(in the rows, 128 means zero)
The rows of D fall into several groups, and each row is roughly a mix of its group's hidden directions.
D, 164 rows:
[[151  76 131 161 164 137  95 127  98 134 146]
 [116 141 125 151 139  92 148 128 189  87 120]
 [149  80  99  94 152 139 149 126 144 141 171]
 [165 125  87 113 140 134 140  71 143 161 134]
 [ 89 115 122 138 168 168 109 144 148 167 103]
 [141 107 139  97 122  70 143 112 130  77 127]
 [ 99 100 109 138 120  85 171 147 168 112 141]
 [190 124 180 126 134 145 123 130 105 134 154]
 [129  57 142 122 149 137 145 122 137 118 171]
 [139 113 167 145 104 117  78 157 144 160 155]
 [156 161 126 134 150 111 155 195 144 125 132]
 [ 88  84 136 110 108  80 122 104 132 103 142]
 [105 176 129 121  99  88 114  82 146 130 114]
 [139 163  88 155 144 134 131 115 185 136 101]
 [133 127 142 159 152  66 144 143 132 169 109]
 [ 89 161 103 139 101 167 148 111 106 164 114]
 [123 148  89 133 119 135 156 168 103  73 123]
 [125 120 162 176 133 106 101 127  70 134 119]
 [120 125 101 119 129 138 168 120 198 152 127]
 [ 66 149 142 121 104  96 135 137 133  85 120]
 [151 121 159 113 121 144 132 175 176 141 165]
 [108 146 118 121 134 171 150 130 182 152 165]
 [184 133 142  82 124 102 127 126  98 162 126]
 [146 148 134 107 126 159  97  98 162 140  75]
 [144 111 176 114 136 163 130 115 114 112 185]
 [134 125 130 157  99  71 128 105 109 126 175]
 [ 79  88 100 129 133 169 148 110 103 144 120]
 [103 109 167 187 133 130 127 137  89 146 114]
 [156 109 148 102 101 137 103  84 125 170 100]
 [122 132 142 164 108  64 128 122  92 149 147]
 [182 136 148  96 149 140  84 100 115 136 114]
 [ 96 128 125 137 136 162 149 117  87 125  68]
 [122  81  95 157 170 151 164 123 120 118 141]
 [162 123 117  87 120  75 147  96 158 132 127]
 [ 64  81 121 105 139 146 140 120 137 106 118]
 [129  84  84 145 146 143 159 119  94 130 163]
 [162 135 124 170 124 137 133 137  60 116 147]
 [146 160 119 144 135 175 102 122 138 163  81]
 [170 132 127 124  95 131 165 172 107 167 138]
 [131 109 171 115 117 185  91 145 143 143 111]
 [157 112 186 117 118 153  95 113 140 149 159]
 [165 159 116 175 144 127 134 158  87 151 135]
 [147 124 140 164 123 145  69 113 133  80 131]
 [129  81 124 163 126 113 128  97 125  78 161]
 [100 110 163 148 123 141 157 108 115 190 126]
 [125  94 141 130 171 160 122 171 162 149 152]
 [140  96 108 108  71 101 133  87 121 106 123]
 [117 159 172 111 103 153 115 138 132  75 105]
 [137  99 109 174 114  69 148 142 123 113 112]
 [107  85 137 106 124 131 147 132  92 128 188]
 [158 181  97 135 127 144  96 124 141 158  96]
 [ 70 160 115 144  89 112 151 131 109 109 147]
 [133 136 124 186  88 162 130 113 134 111  90]
 [155 117 164 145  80 154 128 118 104 104 167]
 [174 152  73 103 125 126 101 103 129 149 121]
 [154 137 116  90  79 134  93  96  98 135 113]
 [159 168 108 118 118 117 138  68 130  95 138]
 [148 124 161 104 121 146 139 136 194 115 160]
 [162 154 107 129 117 142 121 164 120  87 178]
 [163 157 156 174 110 163 127 119  96 131 105]
 [109 104 127 129 132 100 145 129  55 100 138]
 [127 105 115 112 118 129 115 107 187 143 181]
 [142 166 100 120 101  79 114 145 116 149  91]
 [ 88 128 106 112 136  81 131 103 149  81 143]
 [125 105 135 101 165 111 148 171  97 114 171]
 [130  82  93 111 163 155 157 124  86 125 134]
 [ 79 169 138 135  89 136 142 164 133 104 144]
 [ 96 126 186 158 103 112 103 132 114 102 150]
 [141  88 132 167 120 145 116 131 184  93 125]
 [138 107 118  75 175 125 145 152 130 102 159]
 [114 167  96  90  84  90 124 124 114 142 112]
 [117 156 107 140 128 170 152 145 145 149 186]
 [ 98 174 111 130 113  79 134 114 148  88 123]
 [105 110 195 116  89 109 115 120 110 113 130]
 [162 129 120 128  49 130 109 130 143 124 114]
 [141 119 103 155 106 144  79 102 106 118  82]
 [ 93 152  80 151 109  97 161 130 125 108 155]
 [145 151 108 100  71  89 114 115  98 131 117]
 [143 108 161 130 137 128 176 123 166 178 121]
 [ 73 103 161 114  80 144 114 126 113 128 113]
 [107  97 142 184  91 106 139 101 140 117 148]
 [145  95 163 130 147 116 187 138 143 128 164]
 [146 153 131  79  91 104 156 127 169 144 117]
 [126  96 113 162 152 107 160 133 141 184 146]
 [142 135 119 114 152 167 103 107 190 151 136]
 [ 96 147 152 134  88 106  92 119  79 145 136]
 [ 92 144 107 149 135 156 128  95 114  72 151]
 [116 106  95  99  63 140 131 132 114 159 124]
 [ 86 155  94 142  78 110 155 136 147 124 108]
 [149 140 193 117 112 135  82 155 119 133 135]
 [158 115 133 158 123 170 123 130  62 136 127]
 [110 136 145 132 109 123 141 204 148 129 155]
 [132 137 128 141 104 146 135 134 179 194 129]
 [152  97  94 157  99 110 115  81 128 122 159]
 [ 82 123 139 115  79 119 126  97 104 156  97]
 [133 138  69 138 109 178 150 115 159 129 130]
 [148  84 148 171  88 161 145 118 117 111 140]
 [164 153  83 150 145  99 143 155 123 137 168]
 [146 115 182 111 112 150  83 103 133 150 152]
 [124 109 157 109 194 146 129 139 132 133 170]
 [143  96 138 144 166  82 145 121 143 140  80]
 [142  98  84 111 112 109  90 102 121 132  82]
 [ 82  75 156 136 112 137 101 136  97 140 116]
 [193 126 134 126 138  75 141 150 140 136 122]
 [161  83 153 125  88 138 133 123 158 104 163]
 [ 95 125 128  99 126 161 170 173 147  97 126]
 [117 129 100 174 151 134 116 158 155 145  77]
 [105 118 121 184 120 125 137 123  77  87 133]
 [122 173 122 123 125 161 133 144 157 172  85]
 [ 61 103  93 156 145 131 137 122 108 139 142]
 [209 146 136 126 147 131 123 146 146 127 140]
 [110 150 137 191 151 130 117 173 148 111 135]
 [129  98 148 126  86 142 116 102 165  90 163]
 [136  98 103 129 127  98 147 134 129 103 197]
 [138 152 146 152 121  63 114 141 122 163 155]
 [ 92 154 109 127  76 149 158 123 108 166 126]
 [103 137 161 138 162 143 114 160 124 167  82]
 [125 112 144  93 149 161 145 162 174 111 161]
 [134  95 117 160 117  94 139 127 135 116 194]
 [146 182  85 125 142 109 114 152  98 100 135]
 [153 120 108 126 152 115 182 148 128 156  81]
 [ 75 158 148 107 108 143  86 129 116 146 101]
 [113  87 140 171 132 101 135  77 127 134 158]
 [168 127 110  92 187 150 103 133 116 132 116]
 [148  93 162 170 128  85 156 119 104 142 136]
 [119 136 148 128 133 148 182 112 190 114 128]
 [126 132 102 149 111 130 191 135 144 107 173]
 [146 113  87 133 139 116 148 155 124 140 194]
 [110 142 139 153 147  81  81 132  99 159 112]
 [102 117 146 168 117  87 128  93 138 141 174]
 [121 147 140 161  89 158 153  85  97 105 120]
 [ 76 145 150 133  96 111  81 103 110 134 144]
 [132 144 146 151 120  86  71 132  94 132 157]
 [104 150 172 130 104 140 128 142 177 125 172]
 [162 130 186 136 114 129 111 140 121 163 169]
 [180 157 136 115 119  98 162 159 125  93 137]
 [138 133 136 160  90 105 118 148 147 147 189]
 [145 138 127 150 162 193 118 125  96 116 102]
 [ 94 118 159 153 142 110 104 146  85  92 100]
 [112 131 136 128  96 142 116 143  99  55 128]
 [136 135  95 106  86 115 137  87 171 156 117]
 [129  89 164 127 107 114 103 114  73 108 149]
 [101 148 117 106 124 197 137 119 165 138 118]
 [101 186  97 138 116 100 132 158 129 151 154]
 [137 149  87 114 109 128 161 132 170  97 168]
 [123 156 162 106  62 120 108 125 155 142 128]
 [114 170 105  89  77 104 143 129 148 141 113]
 [173 130 136  93 120  84  91 107 160 133 131]
 [115 139 168 130 166 110 136 187 141 117 156]
 [124 116 132  95 153 142 132 153  82  74 146]
 [133  98 183 132 119 173 165 131 121 153 119]
 [ 97 154 113 119 161 175 134 154 168 151 119]
 [149 145 129  96 116 122  64 116  86 122 141]
 [132 129 177 162 127  89 132 146 102 174 129]
 [142 151 182 105 128 128  74 125 136 109 101]
 [ 75 133  95 135 167 119 144 102 113 120  90]
 [141 102 142 186 154 152 112 102 105  97 120]
 [168 126 139 124 138 164 132 144 170 109 180]
 [ 95 187 137 139 118 135 107 159 100 124 160]
 [140 183 114 148 151 151 110 162 160  98 128]
 [150 128 145 191 155 142 132 106 136 103  93]
 [137 101 166 120 116 113 109 128 105  78  83]
 [101 148 105 130 156 157 159 160 122 168  92]
 [119 173 169  85 121 122 111 158 146 100 118]]
Each list below has one row that fits no group; the rest each fit one group, if only roughly. Name that row.
    Q180: [ 70 138 127  98  95 107 168 141 140 109 126]
    Q381: [159 179 126  96  99 138 111  90 140 126 100]
    Q933: [121 163  91  82 160 140 122 173 141 127 127]
    Q771: [132 115  87  88 133 136 131 130  79  90 155]
    Q672: [155  60 146 147 118 163 110 129 128 112 143]
    Q331: [100 154 132 179 148 120 152 172 118 154 147]
    Q487: [165 166 135 119  89 116 113 128  75 149 116]
    Q836: [ 70 104 152 119 118  97 103 136 161 150 111]
    Q709: [124 120 161 145 169 173 129 141  96 142 168]
    Q43: [130 106 133  96 159 141 110  96 161 153  79]
	Q933
    Q280: [ 86 127 135 106  79  82 118 139 146 101 119]
    Q305: [142 156 107 155 144  88 132 139 136  89 178]
    Q334: [104  92 144 114  92 158 127 109  96  82 138]
    Q550: [138  62 132 129 124 153  98  88 107 126 137]
    Q728: [125 172 126 166 164  84 121 140  97 123 108]
    Q342: [141  86 145  79 142 131 115 128  77 112 148]
    Q324: [193 137 151 136 140 156  90 126 140 109 148]
    Q215: [113  73 160  88 126 149 119 141 161 107 121]
    Q70: [ 99 141 153 106 121 143 167 135 185 130  99]
    Q165: [113 103 157 115 181 130 157 161 138 167 128]
    Q26: [ 82 138 117 135 119  94 180 113 118  92 141]
	Q280
    Q791: [156 157 154  97  94 107  98 155 121 150 162]
    Q403: [150 111 126 169 171  85 109 142 109 157 141]
    Q467: [164 170 139 106  91 150 128 111  91 159 123]
    Q20: [128 121 114  91 155 125 141 129 179 143  75]
    Q303: [127 142  94 103 106 110 131 169 124 176  91]
    Q335: [ 62 117 136  75 143 114 122 120 127 144 122]
    Q536: [113 168 102 117  95  88 110 155 117  87 126]
    Q937: [144 101 139 141 100 119 132  72 121 135 181]
    Q174: [142 163 118  77 115  94  84 134 115 151 118]
    Q574: [131 108 142 107 130 149 104 115 149 180  75]
    Q908: [141 129 157 147 107 180  89 146 148 112 162]
	Q335
    Q28: [119 124 154 168  92 106 138 157 130 173 160]
    Q428: [140 177 134  97 153 121 115 167 100  90 121]
    Q84: [ 69 133 151 131  85 133 106 148 143 160 121]
    Q785: [ 91 123 161 106 119 140 135 118  89 141  72]
    Q999: [132 107 153  92 159 149 102 136 167  99  92]
    Q953: [107 171 124 139 169 156  86 153 120 155 119]
    Q729: [113 179 148 153 115 111 157 150 170 100 128]
    Q859: [141 123 149 100  99 135 116  66  98 109 103]
    Q383: [111 134 169 158  95 131 151 136 119 154 181]
    Q565: [136  83 137 151 168 110  95  82 127 147 131]
    Q872: [ 91  93 117 156 130  93 154 120 158 128 170]
	Q872
